Some points:
[ 24 -17  52 -45  35 -44 -78  52   2 -37  -5 -12  39  21  42  22  48 -53
 -11  16 -63  50 -16   7 -14 -17 -27  24  33  23  10  27   7  83  20  26
  10  -1  28  50 -38  37  24  43  -1 -62  20 103]
[ 20   7  -6  24  -2  -1 -36  -1 -34  29 -27 -69  44  61 -31   0 -36   2
  -9  26  -6 -86  55  28  -7   2 -13   1 -19  -5  12 -13  -7  36  98   9
   8 103  -9  89  -3 -21 -25 -58 -42  -5  -6 -25]
[-62 -54   2  14  31  79  26 -80  24  11   9 -72  -5 -24  77   7  -3  36
   0   7 -14  69 -63  -4 -44 -24 -53  20 -25  43  -3 -21  28 -40 -34 -36
  27  40   0  50 -19  -1 100  -2 -32   7 -67   7]
[ 30 -56   5 -90 -41 -10  11  24  -5  10 -45  13 -20 -20  43  -2 -38  -2
 -34 -81  11  54 -27  17 -34 -20   6 -35 -46  37 -38   3 -40 -43 -37 -84
 -61  46  32  50  55 -43 -16 -74  24  -7  28  -3]
[   8  -68   72  -34  -33  -10  -16  -63  -81   13 -111   44  -27    1
  -45  -47   17   57    1   -5   10  -18    2    6   25   -5   42  -10
  -15  -35   72   25   34   27  -14   22   25   42   48  -10  -36  -26
   18   86  -16   10  -32  -11]
[  80    7    5  -61  -39  -41   11  -16   11   15    0  -44   17   -8
  -22   49  -25    8   68   31    2   -4    8 -104    6   45  -11  -26
    3   45  -20   10   45  -15  -15   21  -13   16   -2  -37   29  118
   -5   12  -28   11   -5  -11]
[ 73 -58 -20   8  24  16  94 -63  15 -71  27 -29  37  40   1 -52  -3  25
 -30  19 -32  -8  18  49 -24  19   9 -80  43 -32 -31  22   1 -73 -16  16
 -26 -37 -25  53 -38  14  13  -5  42 -17  41  11]
[-72   3  -3 -88 -36 -17 -35 -35  25 -47  32  42  -2  12  -7 -11   1  27
 -17  63  23 -26 -23 -54  -3 -19 -20   1 -36  21  68 -13 -37 -13 -46  29
  42 -56 -58  57   8 -27 -35 -13   8 -96  39 -32]
[-58  -3  47 -23  18  -6  32  29  60 -20  11 -29   8   7 -76 -22  92  58
 -30  16  13  39  59 -18   9   6 -13  -8 -14 114 -34 -10 -43  34   7  30
 -36 -18  26   5 -29 -18 -31   4 -86  64  26  88]
[ 47 -67  20  86 -24  18 -46  24   0   5 -45  56  -6  13   5  45   3   0
 -10 -22  14  21  -6 -11  16  -5 -40  25  61  95  -2  51  -2 -51  38  52
  13 -34 -12  -9 -41 -27  74 -48  24  21  26 -75]
[ -33    9    1   -6  -23 -106   -6  -45   -3  -22    6    2   23   33
   78  -28   26   38   23  -19  -14  -18   26  -19   24   -7   28    1
  -21    0  -19  -32   57    7   24  -64   -3  -28  -27 -106  -49  -25
  -21  -76   10    8  -11    9]
[ 17  22 -82   3   9  18  14  38  24 -59  13 -11   0   2 -69  16  28  20
  -6 -50 -83  45 -54 -52 -31  42  14   0  -9 -40  35  47  49  98 -11  -2
  58  14 -36 -17  36 -43  13 -46  48  55 -14 -50]
[-53  71  20  37   9  16 -17  21  26  11 -61  20  24  18 -22  19 -37   0
   1  38  35  50 -42 -65 -29  45  23 -36  26 -68 -27   0   9 -43  77 -74
  40 -48  30   3   6 -42   6  56  -6  -9  43  17]
[  -9   13   17  -10   44  -26  -32    2  108   20  -29    5  -56  -54
    2  -13   44 -103   33    2  -16  -54    2   -9  -43  -17   -4  -66
    3   -9   -8  -46    2  -41  -25  -23   37   14   13   16  -46   -5
  -73   13   36   57    5  -32]
[ 41   4 -31  11  27   7 -27 -14   1  67 -19 -72   0   2   0  -2   2  98
  68 -48 -17 -40 -29   5  65 -67 -49 -21  49 -24  -5  -1 -74  12 -10 -41
 -41 -84 -15  37  28  -4 -15  27  25  17 -28  19]
[  6  -7 -61  62 -55 -77  42 -43   7  -9  20  -1 -14 -60  13 -46 -64 -24
  25 -18   7  31 -40  95  22  31  27  -2  27  74   0  34 -42  51  19 -23
  63 -11  10  24 -11   0 -51  12 -39 -16  15  -9]
[  7   2 -42 -26  40 -62  -5  49  36  16  61  20   0  -1  25  13 -55  82
 -63 -11 -15 -58  42  -7 -26  26 -25  53  20   7 -58  20 -13 -35 -31   3
   1  62   1 -56  -4 -34 -15  81 -12 -39  -4 -25]
[-27  24 -11  -1  -8 -49 -35 -34 -29 -12  41  51  49  86 -22  -1 -62 -29
   8  16  67  16  24  20 -19 -36 -20  -5 -27  -9 -12  -2 -68  21 -60  17
   9  13   9 -27  -6  41  49  27  45  97 -43 -21]
[ 65  19   7 -44  28  25 -78  12  21 -42  57 -12 -32 -32  29 -48 -19   0
 -42 -11  82  13  40  -4  54  12  50  66 -82 -41  10 -10  22   5  58 -46
  -7 -54 -32  19 -32  44  57  32 -19  55  25 -50]
[ 18  -3 -42 -17 -23 -33  26  15  -1  21  -1 -30  40  -8 -12   4  63 -73
 -77  23 104 -28   4  -5   3  28 -32  10  36  23  67  25   4 -20 -26 -48
 -43   3 -40 -41   0 -27  -7  20  -1 -10 -84  55]
[-16  -8  10 -55 -13  27  15  -7   1 -31 -39 -40 -20 -34 -33   8 -10  -1
  81 -64  84 -26  26  58 -31   2  20 -21  27 -35 -70  -2 -25  17  24  70
   7 -28  -3 -28 -13 -23 109 -23  14 -82 -39   4]
[-10 -42 -40  69   7  15 -31  72 -43 -22  -7 -61  30 -19 -15 -13 -60  44
  94 -19  30  33  14  39 -31 -17 -10  42 -20 -15  80  -8  24 -56 -46  29
 -11  -3  28  -7 -25 -12 -64 -28  21  -7  38   2]
[ 42 -14 -32  22  35  27  -6 -51  36  48  -7 -36  -5   2 -40  48  13 -51
  -3  86 -33  12  54  19  12  -7  55  34 -11  21 -16 -53   5  28  -4 -47
   0 -13  53 -66  66 -44  -8  23  68 -40  40 -22]
[-32   4 -39  32 -42  24 -56 -11  -4 -24  48  90  17   2 -65 -20  69 -40
  73 -39 -52  -5  16   1   6   2 -22  24  -2   1 -61  10  65 -44  -3 -45
 -21  30 -42  36  56 -13   9  38 -31  -9 -14  31]
[  66   76   31  -26   -5   36   15   64   -7   25  -37   15   -7   19
    1   10  -43   22    1   35  -18  -14   -8   82   20   -5   10    0
   45   40    7  -50   42   -3 -110  -20   15  -36  -18    9  -20  -31
   44  -37  -67   24    3   33]
[ -55   14    5  -46  -15  -18   -4  -35 -109   30    6  -47  -28  -29
  -74   14   -4  -40  -37   34  -27  -22  -98   -4  -26  -51  -33   66
   -3  -48  -58   42   19  -12    5   39  -17  -20  -18  -16  -41   -4
  -31  -22    4   38   75   -7]
[ -49   18   54   29   11   30   -8    1  -47  -29   17  -44  -33   15
   -9   -9  -24  -85  -36  -44  -30   -4   17  -23   42   27 -113  -54
  -16  -34    0    2   31   20  -34  -19  -22  -43   28  -46   33  -12
  -30   15  -24  -46  -13  -74]
[  -1   62   12   58   16    3   53   -3   34   55  -25    7   31    3
  -45  -16  -18    3  -60 -117   -3  -23   28  -11   -7  -84   56   12
   -6   48   37   13   19   -3   -8   10   10    6   -3   12  -16   89
   37   -8   12  -69   24   17]
[ 17 -34 -42   7 -45  15 -39  22 -41  54  40   4  21 -26  33  12   8 -10
 -28  16 -75 -63  65 -14 -34  -2  20 -22 -13 -52  31  48 -65 -38   3  33
  68 -37  44 -68  57  24  37 -59 -67  26 -10  49]
[ 57  28 -35   9  23  20  94 -16  -4 -27 -60  52  35 -27  63 -39 -39 -47
  22  10 -25 -11  23 -85  10 -54 -13  39 -20 -15  -8 -14 -38  50  21  73
 -47  14  -9  25 -32 -60 -20  24 -43   5  -8  11]
[  7 -25  61 117  47  15 -41  -8 -70  24  73  31 -63  -6  38  21  48  19
 -10  -3 100  -2 -26 -61   0  60  72 -32  -4 -37 -36 -33 -32  72 -74  -9
 -21  53 -21  35   5  10 -21 -34 -16 -29  14  30]
[-95  23  12   3 -38  40  15 -11  21 -42 -53  14  11 -26  33  63  25  -9
  -8  -8 -64 -67  17  16  -7 101  25  23  35 -16  34 -17 -42  17 -18 -32
 -89  -9   8   8  21  64  -2  23  25  40  37  10]
[-20  11  72  -5 -34   7  52  48  18 -29  61 -58 -24  56  56  12  31 -52
  35  -3  -7  20 -31  -1  37 -22 114  -1   8  -6  16  -5 -27 -66  33  29
  20  38 -37 -26  38 -31  -4  71  27  25 -16 -37]
[ 14  42 -20  38 -52 -45 -10   0  40 -85 -47  18 -46 -14  -4   9  39  39
 -66  49  -7  52 -53  40  10 -44 -68 -10 -28 -61   4 -48 -10 -36  39  55
  -8  33 -15 -33  26  51 -12   0  -1 -15  -7  12]
[-24 -28  41  -5  10  -1 121  67  22  72  34  60   1  19  50  11  55  14
  57  58  75 -24   1  33   0  -6 -56  24 -12 -31   9  15  80  51  36  -8
  33   2  44   9  57  33  31  11  46  22  39 -31]
[ -51  -81  -50  -30   32   37    8   68  -46   23  -17   52  -31    8
  -27  -12  -73    6  -25   29  -58   52  -21    1   26   -5   46    5
   -5   -1  -25  -49    1   11   60  -24    4  -28   -6   20  -48   68
  -77  -32   -3  -24 -114  -13]
[ 27 106  12 -17  83  68 -24 -72  -7  59  83  73  -6 -29  28  -4   0  21
  10 -12   3  45  -3  33  22  69   6 -40  20  21  37  31  20  -5  60  82
 -27  57  27 -14  25 -20 -58 -51  52   2 -22  24]
There is one direction along which these points spread out most. Take the direction at right angles to it along which they spread out most. Then take the direction at right angles to both along which they spread out most. Go by this last direction. For each point below, how far along it does it lie, from 0 to 99? 50 is the average, and the first point above lies past it. One standard deviation of the points above along it is 16.
[-53  71  20  37   9  16 -17  21  26  11 -61  20  24  18 -22  19 -37   0
   1  38  35  50 -42 -65 -29  45  23 -36  26 -68 -27   0   9 -43  77 -74
  40 -48  30   3   6 -42   6  56  -6  -9  43  17] --> 42
[ 17 -34 -42   7 -45  15 -39  22 -41  54  40   4  21 -26  33  12   8 -10
 -28  16 -75 -63  65 -14 -34  -2  20 -22 -13 -52  31  48 -65 -38   3  33
  68 -37  44 -68  57  24  37 -59 -67  26 -10  49] --> 42
[ -49   18   54   29   11   30   -8    1  -47  -29   17  -44  -33   15
   -9   -9  -24  -85  -36  -44  -30   -4   17  -23   42   27 -113  -54
  -16  -34    0    2   31   20  -34  -19  -22  -43   28  -46   33  -12
  -30   15  -24  -46  -13  -74] --> 34
[ 65  19   7 -44  28  25 -78  12  21 -42  57 -12 -32 -32  29 -48 -19   0
 -42 -11  82  13  40  -4  54  12  50  66 -82 -41  10 -10  22   5  58 -46
  -7 -54 -32  19 -32  44  57  32 -19  55  25 -50] --> 47
[  66   76   31  -26   -5   36   15   64   -7   25  -37   15   -7   19
    1   10  -43   22    1   35  -18  -14   -8   82   20   -5   10    0
   45   40    7  -50   42   -3 -110  -20   15  -36  -18    9  -20  -31
   44  -37  -67   24    3   33] --> 65
[ 42 -14 -32  22  35  27  -6 -51  36  48  -7 -36  -5   2 -40  48  13 -51
  -3  86 -33  12  54  19  12  -7  55  34 -11  21 -16 -53   5  28  -4 -47
   0 -13  53 -66  66 -44  -8  23  68 -40  40 -22] --> 45
[  7   2 -42 -26  40 -62  -5  49  36  16  61  20   0  -1  25  13 -55  82
 -63 -11 -15 -58  42  -7 -26  26 -25  53  20   7 -58  20 -13 -35 -31   3
   1  62   1 -56  -4 -34 -15  81 -12 -39  -4 -25] --> 58
[ 14  42 -20  38 -52 -45 -10   0  40 -85 -47  18 -46 -14  -4   9  39  39
 -66  49  -7  52 -53  40  10 -44 -68 -10 -28 -61   4 -48 -10 -36  39  55
  -8  33 -15 -33  26  51 -12   0  -1 -15  -7  12] --> 53
[ 20   7  -6  24  -2  -1 -36  -1 -34  29 -27 -69  44  61 -31   0 -36   2
  -9  26  -6 -86  55  28  -7   2 -13   1 -19  -5  12 -13  -7  36  98   9
   8 103  -9  89  -3 -21 -25 -58 -42  -5  -6 -25] --> 38
[-10 -42 -40  69   7  15 -31  72 -43 -22  -7 -61  30 -19 -15 -13 -60  44
  94 -19  30  33  14  39 -31 -17 -10  42 -20 -15  80  -8  24 -56 -46  29
 -11  -3  28  -7 -25 -12 -64 -28  21  -7  38   2] --> 25
[ 24 -17  52 -45  35 -44 -78  52   2 -37  -5 -12  39  21  42  22  48 -53
 -11  16 -63  50 -16   7 -14 -17 -27  24  33  23  10  27   7  83  20  26
  10  -1  28  50 -38  37  24  43  -1 -62  20 103] --> 79
[ 30 -56   5 -90 -41 -10  11  24  -5  10 -45  13 -20 -20  43  -2 -38  -2
 -34 -81  11  54 -27  17 -34 -20   6 -35 -46  37 -38   3 -40 -43 -37 -84
 -61  46  32  50  55 -43 -16 -74  24  -7  28  -3] --> 48
